arr =
[[ 0.01 -0.13  0.00  0.11]
 [-0.01 -0.09  0.01  0.01]
 [ 0.01 -0.11 -0.10 -0.14]
 [ 0.01  0.02 -0.05  0.00]
 [-0.03  0.05  0.05 -0.05]
 [ 0.01  0.01 -0.04  0.01]
 [ 0.02 -0.15 -0.04  0.09]
 [ 0.03 -0.10 -0.09  0.00]
 [ 0.02 -0.07 -0.06  0.02]
 [ 0.01 -0.18  0.01  0.17]
 [ 0.04 -0.22 -0.12  0.05]
 [ 0.00 -0.15  0.03  0.12]
 [-0.03 -0.09  0.03 -0.04]
 [ 0.02 -0.11 -0.14 -0.16]
 [-0.04  0.07  0.06 -0.04]
 [-0.09 -0.02  0.16 -0.07]]
arr[0][0]	0.01
arr[5][3]	0.01
arr[6][3]	0.09
arr[3][1]	0.02
arr[9][0]	0.01
arr[7][0]	0.03
arr[9][1]	-0.18
arr[:, 1]	[-0.13, -0.09, -0.11, 0.02, 0.05, 0.01, -0.15, -0.10, -0.07, -0.18, -0.22, -0.15, -0.09, -0.11, 0.07, -0.02]
arr[14][0]	-0.04
arr[13][2]	-0.14
arr[2][2]	-0.10
arr[4]	[-0.03, 0.05, 0.05, -0.05]
arr[15][0]	-0.09
arr[1][0]	-0.01
arr[3][2]	-0.05
arr[12][0]	-0.03
arr[:, 2]	[0.00, 0.01, -0.10, -0.05, 0.05, -0.04, -0.04, -0.09, -0.06, 0.01, -0.12, 0.03, 0.03, -0.14, 0.06, 0.16]
arr[1]	[-0.01, -0.09, 0.01, 0.01]
arr[:, 3]	[0.11, 0.01, -0.14, 0.00, -0.05, 0.01, 0.09, 0.00, 0.02, 0.17, 0.05, 0.12, -0.04, -0.16, -0.04, -0.07]
arr[13][0]	0.02
arr[12][1]	-0.09
arr[10][3]	0.05
arr[0]	[0.01, -0.13, 0.00, 0.11]
arr[4][1]	0.05
arr[0][2]	0.00
arr[14][2]	0.06
arr[:, 0]	[0.01, -0.01, 0.01, 0.01, -0.03, 0.01, 0.02, 0.03, 0.02, 0.01, 0.04, 0.00, -0.03, 0.02, -0.04, -0.09]
arr[9]	[0.01, -0.18, 0.01, 0.17]
arr[2][0]	0.01
arr[10][0]	0.04
arr[2][3]	-0.14
arr[13][1]	-0.11

a =
array([[  3.28,   8.64,   0.79,   5.37,   4.38,  10.19,  11.11, -20.61,
          7.94,   5.19,  -1.98,   5.51,   5.25,   8.31,  -1.88],
       [  2.70,  -1.71,   3.88,   3.70,   4.63,   0.69,   6.47, -17.87,
          2.08,   3.75,   3.33,  -2.50,  -2.59,  11.16,   4.51],
       [  4.31,   7.32,   7.91,   7.03,   6.09,   2.36,   1.45, -25.99,
         -0.74,   5.24,   2.27,   8.96,  15.47,   6.47,   7.34],
       [  4.72,   5.02,   4.92,   5.22,   0.11,   1.22,   4.05,  21.62,
          4.92,   6.09,   3.22,   8.60,   5.67,   1.42,  -9.72],
       [  2.07,   6.48,   7.80,   7.53,  -0.38,   4.71,   8.03,   3.11,
         -1.40,   3.44,   2.06,  10.27,  14.29,  -0.50,   5.83],
       [  3.90,   5.77,  -0.19,   8.84,   4.96,  -2.96,   2.62, -14.01,
         -2.13,   4.69,   4.29,   4.65,   1.54,   7.85,  16.06]])
Indices start at 0.
row 0 col 0 = 3.28
row 3 col 1 = 5.02
row 5 col 8 = -2.13
row 5 col 1 = 5.77
row 3 col 9 = 6.09
row 3 col 8 = 4.92
row 1 col 6 = 6.47
row 2 col 10 = 2.27
row 0 col 5 = 10.19
row 2 col 4 = 6.09
row 4 col 7 = 3.11
row 5 col 6 = 2.62
row 2 col 9 = 5.24
row 1 col 3 = 3.70
row 5 col 11 = 4.65
row 5 col 14 = 16.06
row 3 col 6 = 4.05
row 1 col 2 = 3.88
row 2 col 12 = 15.47
row 3 col 4 = 0.11
row 4 col 2 = 7.80
row 2 col 8 = -0.74
row 1 col 10 = 3.33
row 2 col 6 = 1.45
row 2 col 7 = -25.99
row 1 col 1 = -1.71
row 5 col 3 = 8.84
row 2 col 0 = 4.31
row 0 col 14 = -1.88
row 1 col 7 = -17.87
row 4 col 3 = 7.53
row 4 col 10 = 2.06
row 2 col 3 = 7.03
row 2 col 2 = 7.91
